A single turn carries every row of the set below to another of its rows. Some are shown first; where does it send the rows asked next?
R: [-0.27 -0.57  0.14 -1.00  1.43 -0.87  1.63 -3.20 -1.02  1.16  0.41  0.63
 -0.15]
A: [-2.51  1.12  0.50  0.66  0.94  0.91 -0.46 -1.42 -0.50  1.36 -0.67 -0.58
 -1.08]
U: [-1.84  0.07  0.13  1.00  1.90  1.57 -0.02 -1.05 -1.32  1.67 -0.09 -0.84
  0.47]
C: [-2.18  1.10 -0.45 -0.04  0.76  0.56 -0.36 -2.60 -0.37  1.87 -0.63 -1.64
  0.03]
J: [-1.58 -0.43  2.15 -0.01  1.71  0.55 -0.54 -1.43  0.23  1.65 -0.49  0.61
  1.70]
D: [-0.17 -0.64 -0.73 -0.94  1.06 -1.04  1.48 -2.33 -1.59  1.18  0.85  0.40
 -0.38]
K: [-0.53 -0.61 -0.67 -0.83  0.60 -1.13  1.49 -2.65 -1.64  0.91  1.11  0.13
 -0.08]
W: [-0.65 -0.52  0.18 -0.92  0.93 -0.99  1.65 -3.45 -1.07  0.90  0.66  0.43
  0.18]
S: [-2.16  0.54  2.01 -0.30  0.50 -0.31 -1.12 -1.28  0.87  1.28 -0.78  0.70
  0.02]
H: [-1.54 -0.41  1.97  0.46  1.97 -0.17 -0.51 -2.04  0.33  1.37 -1.50  0.26
  0.94]
B: [-1.20 -0.81  0.28  0.03  0.74 -0.13 -1.05  0.79 -0.85  1.58  0.56  0.20
  1.30]
Z: [-0.02 -0.93 -0.02 -1.38  0.89 -1.57  1.21 -2.31 -0.92  1.13  0.76  1.02
  0.13]
M: [-1.64  0.28 -0.98 -0.85 -0.46 -1.00 -1.31 -0.41 -0.36  1.77  0.27 -0.98
  0.58]
G: [-1.83  0.44  1.19 -1.20  0.24 -0.83 -1.07 -2.29  1.03  1.82 -0.69 -0.18
  1.29]
Y: [-0.43 -0.82  0.03 -1.29  0.41 -1.63  1.23 -2.57 -1.03  0.86  1.08  0.75
  0.45]
F: [-1.62 -0.05 -0.45  1.33  1.82  0.53 -0.23 -0.90 -1.48  1.41 -0.79 -1.19
 -0.28]
X: [-1.98  0.41  0.07 -0.10 -0.18 -0.51 -1.34  0.50 -0.43  1.30  0.10  0.06
 -0.57]
N: [-1.02 -1.03  0.34  0.11  0.73 -1.34 -1.34  0.60 -0.47  1.31 -0.31  0.26
  0.93]

H moves to N
Z moves to D
X moves to A
Where do these go?
G moves to M
K moves to W
J moves to B

